Each path below is one point turned by a fixed rotation once a step. After each direction that follows a path, write how fast that rotation turns it, in degrees per step (0 if it stays still).
Each turn is a multiple of 5 degrees from 10 to 175, or 0.
Each row of a path follows its step; steps can be skipped.
path 1
step 0: -.02  -.05  -.15  .06  -.15  -.10  .08  -.24  .16  -.09  .00  .19  .26  .19  -.16  -.31  -.29  .12  .27  .12  .04  .03  .26  -.53  -.21  .05  -.26  .04  -.14  .02  .07  .10  .28  -.05  .01  -.18  -.23  -.19  -.20  -.06  -.07  -.24  .17  .21  -.03  -.26  -.15
step 2: -.16  -.09  .40  -.07  .13  -.30  -.08  -.20  .01  -.27  .01  .31  .03  .02  .34  -.08  -.28  -.14  .39  -.17  -.02  .08  .12  .36  -.04  -.07  -.17  .22  -.07  .13  .45  .07  .07  -.02  .02  -.05  -.22  .08  .24  -.12  -.01  -.11  -.08  -.03  -.18  .01  .00
step 5: .05  .05  .19  -.25  -.18  -.05  -.31  -.14  .07  -.23  .00  .14  .06  .00  .07  -.07  .03  .24  -.27  .32  .19  -.18  -.23  -.08  -.07  -.14  .06  -.14  .08  .45  .10  -.08  .01  -.01  .16  -.01  -.22  -.18  -.22  -.46  .38  .16  -.20  .13  -.08  .04  .08
step 7: .05  .10  .06  .10  -.23  -.19  -.44  -.15  .14  .01  -.03  -.08  .22  -.02  -.06  -.13  -.21  .02  .19  .21  -.53  -.09  .00  -.30  .08  .06  -.12  -.25  .32  -.16  .09  .02  .20  -.33  .18  -.22  -.12  -.05  -.07  .00  -.11  -.11  -.16  -.27  -.17  .04  .07
step 9: .05  -.02  -.02  .14  -.21  .12  -.08  -.07  .26  -.49  -.15  -.05  -.13  .15  .02  .09  -.35  -.07  .03  .11  .14  -.15  .13  .02  .05  -.24  -.05  .12  -.08  .37  .28  .01  -.28  -.08  .20  -.04  -.16  -.15  -.04  -.33  -.14  -.01  -.45  .05  -.18  .21  .22
step 10: .03  .09  .04  .20  -.02  -.02  .10  .19  -.03  -.29  -.15  -.07  .11  .04  .15  -.40  -.30  .12  .06  -.37  -.01  -.25  .24  -.08  -.10  -.10  -.06  .05  -.07  .24  .36  -.01  .18  -.01  .10  .18  .00  -.10  -.09  -.36  -.10  -.42  -.01  -.10  .36  -.21  -.13
step 11: .30  .33  -.12  .02  -.02  -.19  -.10  -.31  .00  -.20  -.24  .02  .33  .10  .05  -.27  -.12  .14  .12  .35  -.11  .07  .16  -.26  -.12  .09  -.21  .11  .09  .07  -.01  .45  .27  -.06  .08  .08  -.15  -.15  -.23  -.04  -.15  -.14  -.03  .11  -.07  -.35  -.04
step 15: .06  .18  -.12  -.18  -.11  -.05  -.41  .01  .23  -.05  -.39  .02  .21  -.15  .03  -.42  -.04  .26  -.02  .29  .12  -.10  .04  .16  -.03  .12  -.10  -.04  -.04  .10  -.05  -.11  .10  -.11  .10  -.13  .17  -.45  -.22  .01  -.06  -.06  .10  .17  -.34  -.03  .31
Directions:
.02  .02  .03  -.04  -.03  -.09  .06  -.02  .09  .01  -.03  -.06  -.14  .05  -.02  -.02  -.08  .03  -.10  .11  -.12  .01  -.04  .01  -.01  -.01  .01  .03  -.01  .04  -.02  .02  -.01  .06  -.07  .04  -.03  -.01  -.03  .05  .00  .03  .03  -.10  .04  -.02  .14 -> 175
.00  -.10  .06  .00  -.01  .03  -.04  .00  .09  .05  -.02  -.02  .07  .07  -.07  -.05  .03  .05  .05  -.01  .01  .06  .02  -.06  .04  .05  -.03  -.09  -.06  .03  -.08  .05  -.05  .01  .00  .00  -.05  -.04  .04  .04  .00  .14  -.05  .15  .08  -.04  .09 -> 95
-.10  -.05  .10  .05  .02  .04  -.02  -.08  -.03  -.04  .06  -.02  -.01  .03  .07  .04  .02  -.05  .05  .03  -.14  -.04  -.05  -.11  -.07  -.03  -.04  .01  .01  -.06  -.02  -.07  .02  .02  -.10  -.12  .08  .01  .01  .02  .00  .01  .02  .07  -.07  -.01  .03 -> 60
.00  -.03  -.05  -.05  -.10  .09  -.07  .07  -.05  .05  -.14  .01  -.06  -.02  -.02  .01  .00  -.01  .16  -.02  -.05  -.09  -.06  .00  .05  -.02  -.09  -.01  -.01  .03  -.04  -.05  -.01  .02  -.11  .06  -.03  -.07  .00  .02  -.03  -.02  -.02  -.06  .04  .04  -.03 -> 125
-.08  .03  .05  -.03  .01  .00  .03  -.03  -.02  -.10  .05  .09  -.03  -.01  .04  .01  .03  -.13  -.01  .03  .07  -.15  .00  .05  .04  .03  .07  -.08  -.08  .05  -.05  -.03  -.04  .06  -.01  -.04  -.09  .05  .04  -.03  -.05  .01  -.09  -.04  .10  -.01  .03 -> 95
-.02  -.02  -.04  .05  .04  -.04  -.10  .09  .01  -.05  .02  .09  -.02  .01  .05  -.04  .01  .04  -.11  -.08  .02  -.03  -.11  -.01  .01  .12  -.04  .02  .02  -.09  .00  .01  .02  -.05  -.07  -.04  -.06  -.01  -.10  .01  .01  .10  -.01  -.01  -.01  .13  .03 -> 35
-.01  .02  -.07  .09  -.07  -.04  -.06  -.02  -.10  -.06  -.02  -.10  .01  .05  -.08  .00  .00  .00  -.07  -.07  -.08  -.05  -.05  .00  .01  -.04  .02  -.08  -.03  .00  .05  .15  -.05  .11  .01  .02  .07  .03  .00  -.04  -.08  .04  -.06  .01  -.03  -.01  -.05 -> 25
-.09  .04  -.05  .01  .02  -.06  .06  .07  .10  .03  .03  .07  .03  .03  -.09  -.04  .02  -.05  -.04  -.15  -.06  .01  -.02  .03  .02  -.06  -.02  .01  -.03  .02  .04  .00  .03  .02  -.12  -.03  -.05  -.02  .12  -.05  .09  -.06  .08  .03  .00  -.07  -.02 -> 175
